The rows below fall into families. The same turns and mirrors carry the whole set onto itself and the rows of a family onto each other. For each named row, which other rows are in its family? Write them in the order they are listed.
These 20 rows form 5 families of 4 rows each.
k_58: [ 1.38 -1.11  0.08  2.31 -1.60 -1.61  1.19  3.27 -2.07  2.68 -0.52  0.13]
k_265: [ 0.94  3.87 -0.26  1.65  1.37 -0.01  0.22  2.96 -3.10 -0.24 -0.74  0.37]
k_245: [ 0.43  3.78 -0.38  0.58  1.91 -1.27 -0.13  1.89 -2.42 -0.70 -1.18  0.84]
k_556: [ 1.07  0.97  0.71 -0.40  0.36  3.19  1.98 -0.65  2.61  0.31 -0.77  0.16]
k_447: [ 3.60  0.91  2.72 -1.52 -2.48  0.17  2.08 -0.31  0.47  2.42 -0.70 -1.09]
k_95: [ 0.57  3.66 -1.35  0.28  1.54 -0.32  0.51  1.64 -2.12 -1.90 -0.84  0.12]
k_477: [ 3.27  0.11  2.50 -1.93 -1.91  0.57  3.00  0.67 -0.36  2.29 -0.30 -2.19]
k_119: [ 1.40 -0.96 -0.72  0.76 -1.27 -1.92  2.31  2.96 -3.21  1.82 -0.36  1.00]
k_147: [ 1.21  0.96 -0.41 -0.58  2.03  3.47  1.60 -0.22  1.23 -0.62 -1.12 -1.17]
k_473: [ 1.53  0.71  0.24 -1.25  1.71  3.50  0.83 -0.14  1.98  0.69 -1.30 -0.33]
k_936: [-1.26  3.02 -0.57  0.43  0.89 -0.46 -0.45  1.96 -2.04 -0.97 -1.26  1.03]
k_165: [ 1.61  2.81  0.99 -0.65  0.78  3.33  0.81 -0.04  1.83 -0.65 -1.18  0.30]
k_203: [ 2.70  0.26 -0.33  1.00 -0.83 -3.17  1.09  2.38 -2.87  2.94 -0.47 -0.55]
k_481: [ 3.12  0.30  1.18 -2.06 -2.40 -0.25  1.73 -0.41  1.75  1.84 -0.62 -1.41]
k_652: [ 2.14 -0.56 -0.46  1.91  0.49 -1.88  0.54  3.12 -3.47  2.18 -1.03 -0.51]
k_505: [ 2.97  0.72  2.38 -0.74 -3.29 -0.15  1.74  1.00  0.57  2.53 -0.64 -2.07]
k_899: [ 0.22  1.27  1.09 -1.23  1.50  3.69  0.50  0.38  1.27  0.63 -1.04 -1.57]
k_819: [ 1.80 -0.60 -0.52  1.83 -0.25 -1.54  1.32  3.14 -2.93  3.07 -0.10  1.09]
k_537: [ 4.03 -1.43  1.23 -1.03 -2.19  0.00  1.41 -0.11  0.52  2.56 -0.71 -1.12]
k_671: [-0.08  3.43 -0.70  1.90  2.69  0.59  0.61  2.35 -1.39 -0.07 -1.02  1.07]

Same family as k_203: k_165, k_537, k_671
Same family as k_447: k_245, k_473, k_819
Same family as k_481: k_265, k_556, k_652
Same family as k_119: k_477, k_936, k_899

The rows below fall into families. The same turns and mirrors carry the whole set onto itself and the rows of a family onto each other. For each named row, which other rows are in its family? Write them in the order they are listed.
These 18 rows form 3 families of 6 rows each.
k_846: [-0.78  0.74 -2.99 -1.51  5.07  1.27 -0.36  0.45  0.02 -2.05 -1.30 -2.68
  2.75 -6.00  2.76  0.07  1.73]
k_150: [ 0.76  0.58 -3.45 -0.11  4.61  2.43 -0.66  1.39 -0.41 -2.16 -1.45 -2.81
  3.29 -5.08  2.69  0.33  1.68]
k_624: [-0.06  1.08 -1.40  1.01  5.58  1.74 -5.13 -0.28 -0.06 -1.75 -3.18 -3.18
  3.01 -4.71 -1.27  0.94  3.33]
k_847: [ 2.02  0.52  0.03 -0.45  3.34  0.50 -3.15 -0.66 -0.79  1.46  1.93 -3.70
  1.11 -5.59  2.85  0.64  0.06]
k_913: [ 1.19 -0.78 -0.01 -1.15  4.43  0.82 -0.71 -1.56 -0.22  0.89  2.37 -2.68
  1.09 -4.79  2.73  0.12 -0.16]
k_872: [ 2.44 -0.53 -1.15 -0.40  4.12  1.00 -0.89 -1.77 -0.94  0.03  2.35 -3.00
  1.58 -2.95  2.64 -0.01 -0.49]
k_268: [ 0.73  4.57  1.31  3.35  6.40  2.44  0.17  0.43 -0.38  0.73 -0.05 -1.07
  1.27 -1.65  0.02 -2.19  1.35]
k_623: [ 3.11  3.23  1.96  0.29  4.87  2.47 -2.50  0.43  0.66  2.56 -1.16 -3.14
  0.46 -3.15  2.59 -2.11  0.71]
k_350: [-2.14  2.74  1.28  2.96  6.04  2.13 -2.76 -2.22 -1.81 -1.62  0.46 -0.69
  1.86 -2.99 -1.71 -0.09  3.39]
k_728: [ 2.34  2.34  2.75 -1.93  5.00  2.11 -2.55 -0.76  1.22  2.95 -0.21 -2.31
  0.69 -2.52  1.31 -1.47  0.90]
k_553: [-0.75  2.49 -0.91 -1.15  6.07  1.31 -3.87 -0.49 -0.77 -3.55 -3.17 -2.09
  4.43 -4.04 -0.84  0.67  1.48]
k_803: [-1.43  1.06 -1.22 -0.41  6.05  1.36 -4.76 -1.54 -0.73 -2.32 -3.12 -2.76
  3.15 -4.45 -0.69 -0.12  3.58]
k_252: [-0.46  2.05 -2.53 -0.93  4.03  0.13 -1.37  0.39 -0.42 -2.44  0.06 -2.23
  3.09 -6.09  2.53  2.07  0.56]
k_856: [-1.19  3.26  1.50  3.68  5.53  1.78 -2.91 -1.77 -1.26 -1.95  0.36 -1.50
  1.06 -3.90 -2.35  1.20  2.23]
k_176: [ 2.88  3.40  1.63 -2.44  4.68  1.53 -2.58 -0.94  0.40  2.02 -0.08 -3.37
  0.85 -1.56  0.46 -1.63 -0.01]
k_115: [-0.66  2.27  1.07  2.41  6.94  1.71 -2.99 -1.68 -2.13 -1.68 -0.22 -1.46
  3.31 -1.98 -3.09 -0.87  1.56]
k_801: [ 0.21  6.61  2.23  0.66  5.12  3.02 -0.09  0.71 -0.27 -0.41 -0.26 -1.39
  0.59 -2.84 -0.63 -1.01  1.17]
k_547: [-0.32  5.57  2.34  1.14  5.61  3.33 -0.24  0.55  0.28  0.77 -0.30 -0.21
  1.12 -2.21  0.20 -1.43  2.59]

Same family as k_547: k_846, k_913, k_350, k_728, k_803
Same family as k_623: k_847, k_268, k_553, k_252, k_115

